Rotation paths and how fast each direction turns (degrees each step)
Each turn is a multiple of 5 degrees from 10 to 175, or 0.
Each row of a path follows its step; steps can be skipped.
Path 1:
step 4: [-10 -16 28 -32 -8 0 11 -13 23 -5 -24 3 18 7 -1 -1 -17 12 4 30 10 3 -23 32 -6 -8 -19 -33 44 3 -5 20 7 -16 -62 -29 -33 -18 -22 -42 -11 -30 6 20 39 -25 13 2 11 -17 7]
step 5: [-10 -4 -6 19 -32 33 11 -5 -22 -9 48 -33 -34 11 -5 -12 -5 1 -34 -3 -5 24 -6 1 -13 6 -12 33 19 3 8 34 -6 -33 -8 -16 -7 12 -20 -11 17 64 15 -12 11 -45 -1 -26 8 3 24]
step 7: [1 -17 13 -19 -4 -11 -11 -7 -61 38 36 -8 11 34 3 -2 14 3 -2 23 5 8 3 7 4 -4 22 7 4 17 0 3 25 -2 -22 -16 -50 16 9 -5 -18 41 52 12 -9 -2 2 -9 51 18 33]
step 8: [-45 21 -35 -22 -6 12 -52 17 14 0 18 5 20 -20 1 -18 14 24 36 -16 26 35 8 13 29 -2 8 -7 6 -16 6 -12 -9 -15 -18 -21 13 -4 -8 -13 -27 13 -24 -40 6 -28 -3 -4 -7 -14 59]
step 9: [6 -31 -5 -31 -4 28 19 -6 -63 -39 -8 33 9 32 9 -15 29 -19 26 -5 25 3 -11 4 -1 -39 26 17 14 12 25 18 35 13 1 1 3 26 17 -2 -13 0 33 11 -7 -7 -31 -20 -26 -2 19]
step 10: [-10 34 -27 -24 -16 18 -45 11 -26 -8 24 1 21 -8 -4 28 21 -25 -13 10 17 1 -1 -13 39 27 38 15 -20 -4 20 -8 -27 -25 -31 -3 -8 -43 -22 -46 -12 -10 10 17 1 32 9 0 -15 -12 10]
step 12: [-26 26 1 -17 0 18 -22 -43 -10 -32 11 -16 4 21 -9 23 26 14 -40 -27 1 -27 11 -52 37 -10 9 40 -8 9 8 19 -4 -9 -10 -10 19 1 22 8 -21 -29 -15 20 42 9 -11 -5 19 -25 18]
step 13: [-9 -3 -18 10 9 -11 -5 6 -18 -21 -22 -9 15 -3 21 -1 -2 -4 12 -43 -7 -16 24 50 -32 13 -27 22 9 -19 10 8 0 -5 -33 17 -26 9 -8 -36 9 -31 44 5 -8 26 3 7 19 -70 17]
step 14: [-36 12 -5 -16 25 21 -8 -29 27 -22 1 -16 5 5 11 -18 -19 6 -46 12 25 -4 -6 -5 -12 17 19 -13 -3 20 9 71 -8 13 -33 -39 22 -17 -12 11 16 12 20 26 16 -2 -41 15 24 -1 18]
[-2 14 2 -10 3 2 9 0 -2 0 -13 9 1 -2 -4 -13 -6 6 -6 0 5 3 -3 -3 2 -8 -5 -1 -6 3 -5 4 3 -2 2 3 -8 -1 2 5 -7 -3 -3 1 -2 -1 -18 -5 -1 4 -6]
135
[-3 -6 7 9 8 5 3 -5 12 -3 2 4 -4 -1 -13 -1 -12 -2 -4 -4 -4 -6 1 5 -2 7 -1 14 1 5 2 12 -5 -2 0 -6 -10 5 -3 -4 -1 -10 -5 3 0 1 2 1 6 -5 -2]
35
[-8 -1 -2 2 -1 0 -5 1 7 -6 -6 5 -7 3 -11 -13 6 -1 3 -3 -3 3 2 -7 -9 7 5 -1 4 -6 -11 6 -1 -6 3 2 17 1 -4 -1 -4 8 1 -5 7 -5 1 -6 6 9 2]
115
[-1 2 -10 -1 -1 3 -9 -2 -1 9 10 -1 8 -8 -1 -8 -12 3 -13 -7 0 7 9 -1 -2 1 2 10 0 -5 2 -15 -5 3 -1 5 4 0 1 -8 0 -3 -4 3 9 -3 0 -7 -4 1 -7]
155
[-8 11 -1 -4 -3 7 -1 3 6 6 -5 -5 -3 -8 2 6 -1 0 -1 3 13 -4 -7 -2 4 1 -1 3 -2 1 0 5 2 12 1 -16 9 2 -1 1 -10 4 -2 5 5 8 13 -6 1 -1 -5]
175
[4 -1 -1 1 -11 -2 6 -2 8 0 -1 -2 0 -12 4 -3 1 5 7 0 0 -6 10 -2 3 6 -3 -6 -3 -3 8 -5 -4 -12 8 1 -2 4 -14 -5 -15 2 0 -5 3 10 -6 1 -1 -6 5]
155
